Each path below is one point turned by a fixed rotation once a step. After each direction that follows a path, write how fast that rotation turns it, in degrees a step (0 if it stays still).
Each turn is a multiple of 5 degrees from 10 to 175, or 0.
Each row of a path follows its step; steps can be skipped.

step 0: [ 11 -20 -17 -15 -25  11 -11   5 -31   9   9 -22   1 -23 -13 -10 -28 -11
   9 -13  20   3  -9 -30 -17  -9  -5 -54   0 -19   8 -36  27  -5  15  20
   2  -5 -10  23 -11 -21 -27  13   7  -8  27 -17  26 -13  20  -1  -6 -11
 -16   6  -3 -20  -2 -11 -19   3 -16   9  -2]
step 1: [-14   9  21 -14 -27   7 -16 -11   4  41   1 -31 -16 -14  -6  -3  15  18
 -13  15  19   3  27 -21  12  26  27  36  20 -17   3 -16 -18  -6  15  -8
  13  26  28 -27   0  -3  -7 -21  -5  -3   3  16  25  -1  18   3  21   5
  19  -2 -11  -7  23  13 -15 -14  -5  11  28]
step 2: [ 13 -12  22   6  -7  21   6  24 -11  27  32  -4  35 -23 -10 -41  -2  25
   9   7  -2   2   1   0  -2 -17  -1  16 -15  10   1  -1  12  16  -5  20
 -15  10 -17   0 -19  -4 -15  29  16 -32  38  -4 -11   1  -8   2  -2  17
   8   4  -1   7 -12  22 -42  17 -15  -3 -31]
step 3: [-11 -21 -15 -19 -13   1  -8 -16 -49  -4  14 -25  -2  -2  -3  22   0  14
  15  25   5 -44  11 -17  -4  10  15  15  -4 -16  11   5 -24  11 -16 -33
  31   7   5   4 -23 -16   5  -1  13  16  22  -3  11 -26  19 -10 -21  -2
  27  -4  24   0 -21  -6   7 -11  -1  29   7]
step 4: [-15 -11  11   3 -19  14   3  18 -30  21 -11  -9  -2 -13  -1  18  11 -23
  -4  -4 -29  -6 -20 -21   8  -8  -8  17  -1  16  10 -12  16  24   7  16
 -25   0  13  -8  14   7 -33   5 -12 -25   0  28  45  -2   8  31 -13  17
  -6   3 -37  13  -2  15  -3  15 -25  27 -20]
step 5: [ 17  18 -11 -30  -2  -2  -7 -14 -14   4   7 -15  18   5  16  27 -16  23
   1  31  46 -10  -1  34   6 -24   5  35  -3  11   4 -13  -6 -19   2 -22
   1   4  10 -18 -45  -4 -22   3  -1 -21  -5  33   2  -2 -23 -12  -2   5
  19  10  -4   8  -9 -25 -20 -15   2  -5 -13]
step 6: [  4  22  -4   9  -4   8  12  16 -27  17  -7   3  27  -7  14  -1   8  -8
  19  -5   5  -8 -17   0  12   4  -4   4  21   8  25 -17  29  33  -5   1
  -8  13  14   9   4   8  -5 -20  -3  41  55 -18  -4  22  -2   3 -22 -15
 -19   9   4  -6 -27  -2  -5 -11 -37  38 -12]
step 7: [ -8 -27  10   5  15  15 -23   2 -21  -9 -16 -15   2  22 -36  42  15  -1
  -4  -1   8  -2  20  32  -7   0  39  30  27  20  16   9  -8  12  -9  -3
   0  13  13 -32 -18  -6 -18 -28  25 -22  -9  -4  12   4 -19  -4   8  -4
  -9 -18 -20  13 -17  15   7   5  17  12  11]
step 8: [ -9   9 -22   9 -20   6  -4  11  -8  -1  -5 -26  30  27  28  -2  -6 -11
   0 -25  20 -10  -9  15  -6  -9 -31   7   5  40 -10  -2   1  -3   3  40
  -1   5   9 -11 -25 -10  20  32  -5 -21  17  -7   1  18  25  13 -20 -14
 -12  25 -14 -20 -29 -11   0  29 -11   2 -25]
step 9: [  9  19 -16 -10 -10   6 -29 -20 -21 -17 -26 -28  -6  -6  18   0  17  13
  14  -7  10  -1  22  18   8  10   9  -6  27   5  17 -30   3  -2  -3 -29
  -9  -2  19  22   9   6  19 -22  26 -22  -9 -11  -6 -40 -29   2  -2 -19
   5  18 -17  -5  -3  -5  -6 -12   6  44  25]
step 11: [-11  -2  13  -5 -19   7 -27 -10 -13  11   6 -11  -6  10  37  13   1  33
 -33 -11  27  15  57  11 -13 -16  16  -5  -3  14   8  -4   9 -17 -14   0
  -2   7  12 -16   5 -19 -10  13  29  -6  22   0  -7 -18   1 -18   4 -27
   9 -16  28 -42  -5  -4  -3  11  17   4  -5]
step 12: [  4   8  -3 -13   0  16 -34  34 -18   3  22 -50  10  -8 -11 -44  15   1
  10 -14  -9 -14 -10 -12   4 -10 -18  -7   6 -21 -11   3 -15  11 -28  27
  -1  12   2  16  17   2   0 -28   1  -3   8   4  -5  -7  16  10  -3 -22
  -2   7 -33 -35   1  28   9  -1 -29  11  -2]
Speeds:
[ -5   1   0   3  -9  -2  -2  -6   1   7  -7  -2  -4  -1  13   2   2  -3
 -13  -1  -3  -2   1  -2   3   1   0   1  -3   7   2  -3   1  -1  -1  -1
   4   7   1   2   6  -1   8  -4  -5   7   3  -1  -4   5   4   4  -1   9
  -1  -2  10   1  -5   0  -4  -1   1   3   2]
145
[  7   1   2  -3  -1   0   1   7   0   7   3   2   4   5  -2  -2  -3   6
  -6  -1   7  10   0   1  -1  -3   5   0   5  -5   4  -7   2  -1   0   0
  -2   2   0   0   0   4  -4 -12  -7  13   5   3   2   0   0  -3   8  -2
  -3  -8   0  -5  -4   1   0   6   0  -8   2]
70
[  0   3  -3   3  -3   2   2  -7  -1   1  -1  -1   6   2  -2  -3  -6   1
   8  -9  -7   2 -10 -12   4   1   1  -3   4   5   0  -3   2   0  -7   9
  -7   4   0  -6   6   2  -3   3   5   4   6   5  -3   4   0   3   2  -1
   4   2   1   4   2  -3   3   3   5  -4  -6]
170
[ -1  -5  -4   7  -4   6  -3  -5   4  -3   2  -5   0   1   7  -6   1  -1
   4  -1   1   2   1   4  -1   4  -3   3   9  -2  -6   2   9  -3  -1   1
   6  -6   0  -6   4   4  -2  -3   1  -6   3  -8   5  -2  -2  -6   9   4
 -10   5   3   3  -5  -7   4   0  -1  -3   6]
35
[ 10  -6  -4  -2   0   0   8  -2  -1 -11   1 -12  -5   4   2   5   2  -1
  -8  -2   1   2  -7  -4   4   2  -6  -3  -1   4   5  -3  -3  -1   4  -1
  -2  -4   2   6   3   3   4   0  -5  -2   1   3   8  -8   1   2   1  -2
   3   3  -6   4   2  -3  -9   2   2  -5   2]
80
